First come named turns, each shown by rows before and after it. For each pair of rows after them, which turns, in which order, take the first row to the second? The first pair is done for you.
G (before => after):
3.42  -2.06  0.32  -2.01  3.03  -2.25  -0.66  -0.94 => 2.64  0.68  3.39  3.15  0.47  0.40  -0.36  -0.93
-2.45  0.87  -4.12  0.91  -1.68  -2.11  -1.98  1.90 => -0.97  -2.34  -0.55  -0.93  -0.46  -5.75  0.45  0.49
-0.94  -1.89  0.56  -0.05  -1.48  -4.71  -0.72  -0.54 => -1.58  0.11  1.09  3.01  -2.88  -2.46  -1.40  -0.31
0.42  2.17  1.50  0.01  0.15  2.64  0.82  -0.30 => 0.13  1.71  -1.23  -2.15  0.85  2.03  0.17  -0.02
C (before => after):
-2.44  0.65  -3.58  1.15  -0.26  0.03  -1.72  2.15 => 1.03  0.44  -2.43  -2.72  2.85  -0.45  -1.54  -0.75
-0.72  -1.20  3.08  1.85  -0.82  -4.27  1.30  -1.53 => -3.17  -1.69  -0.54  1.85  -1.60  -4.32  0.05  0.88
-1.71  -0.18  -2.93  -1.21  -0.62  -1.45  -2.28  1.51 => 1.66  0.41  -0.09  -3.27  1.57  -1.66  -1.47  -1.35
0.44  -1.35  1.22  0.05  -1.02  -2.08  0.17  -0.46 => -0.50  -1.56  0.52  0.08  -1.49  -2.04  0.08  0.27
V (before => after):
4.02  1.43  3.90  0.86  1.54  1.32  1.41  -2.43 => 3.45  1.63  3.62  1.01  1.66  1.93  1.63  -2.13
-1.83  -0.91  0.29  0.27  -0.21  -3.01  -1.56  0.78 => -1.48  -1.90  0.64  -0.12  0.27  -2.90  -0.35  1.16
-3.27  -1.71  -1.58  -1.54  1.37  3.72  3.21  2.49 => -3.47  0.54  -2.20  -0.13  0.59  5.20  1.18  2.29
X (before => after):
2.11  2.48  -0.80  -0.56  1.63  3.93  -0.77  -1.03 => 3.02  2.32  0.66  -1.96  1.39  0.34  -2.40  -2.59
0.12  1.71  1.05  -1.53  2.50  -0.60  -2.04  -2.18 => -0.18  -0.24  1.47  -2.26  3.19  -1.46  0.10  -1.57
0.10  1.64  -1.54  0.13  1.59  1.84  -1.39  -0.79 => 0.35  1.31  -1.16  -0.76  1.51  -0.59  -2.19  -1.69
Now pairs of rows:
(2 to 4 turns a pair)
-4.23  -5.06  -2.51  0.10  -0.05  -3.84  2.83  3.24 => 2.45  -0.91  -0.35  -3.09  5.72  3.57  4.84  -0.49 => V, C, X, C
2.36  2.63  1.67  1.58  3.50  8.15  4.13  0.15 => 1.99  3.68  -4.24  -1.98  4.04  7.35  -0.66  0.12 => G, V
1.92  -2.78  2.02  -2.24  -0.46  -2.10  3.36  -0.79 => -0.35  -2.87  1.10  0.41  -1.84  0.50  4.84  1.79 => V, C
-1.55  -1.21  -1.49  -0.22  -0.42  0.55  3.03  2.56 => 1.54  3.10  1.05  0.12  -0.93  0.27  -2.04  -1.86 => X, X, C, C
2.63  -3.86  2.85  -1.66  3.21  2.44  5.22  -0.17 => 4.23  -1.92  0.83  -5.30  3.86  -0.62  0.44  -2.56 => G, G, X, G
-1.91  1.86  -1.54  4.70  -3.60  -1.59  -4.70  1.01 => -0.35  -3.31  -2.96  -2.49  -0.40  -6.37  -2.10  1.19 => G, V
-0.28  4.54  4.27  2.40  0.83  3.22  1.93  -0.80 => -3.70  4.36  -0.43  3.36  -1.15  2.42  -1.56  1.84 => V, C
-0.58  -2.47  2.99  -1.51  1.28  4.27  4.33  0.12 => 2.17  -0.74  3.65  -4.10  1.91  2.52  1.54  -2.58 => C, X, G, C
-1.61  1.76  0.75  4.79  -1.57  4.49  1.18  3.44 => -0.53  -2.80  -3.98  -4.33  2.18  -1.60  0.88  3.63 => X, G, X, X
3.55  -1.96  4.74  3.58  -0.70  0.37  4.97  -0.25 => -1.94  -3.85  -5.19  1.49  -1.36  -0.25  1.95  5.02 => C, G
1.66  -3.24  -0.58  -2.77  1.20  -3.00  2.08  -1.33 => 0.99  -0.04  -4.43  -2.40  1.90  2.42  0.38  0.13 => X, G, X, G
0.10  6.98  -2.67  2.50  0.51  2.55  -6.41  -0.41 => 2.33  -0.25  1.95  -3.38  1.89  -8.42  -3.06  -2.66 => X, V
2.85  2.66  3.26  -0.33  2.75  4.99  2.10  -1.80 => -0.64  2.77  -5.41  -3.08  1.69  2.35  -3.55  0.74 => C, G, X
5.84  0.93  -0.33  -6.54  1.75  -5.43  -3.32  -4.31 => 3.72  1.67  -1.80  -4.33  -1.41  -6.96  -6.59  -3.52 => C, G, C, X
-1.26  -0.75  1.85  1.82  0.46  -4.48  2.11  -1.56 => -1.94  -1.06  -2.26  -0.75  1.62  -4.76  0.40  -0.49 => C, C
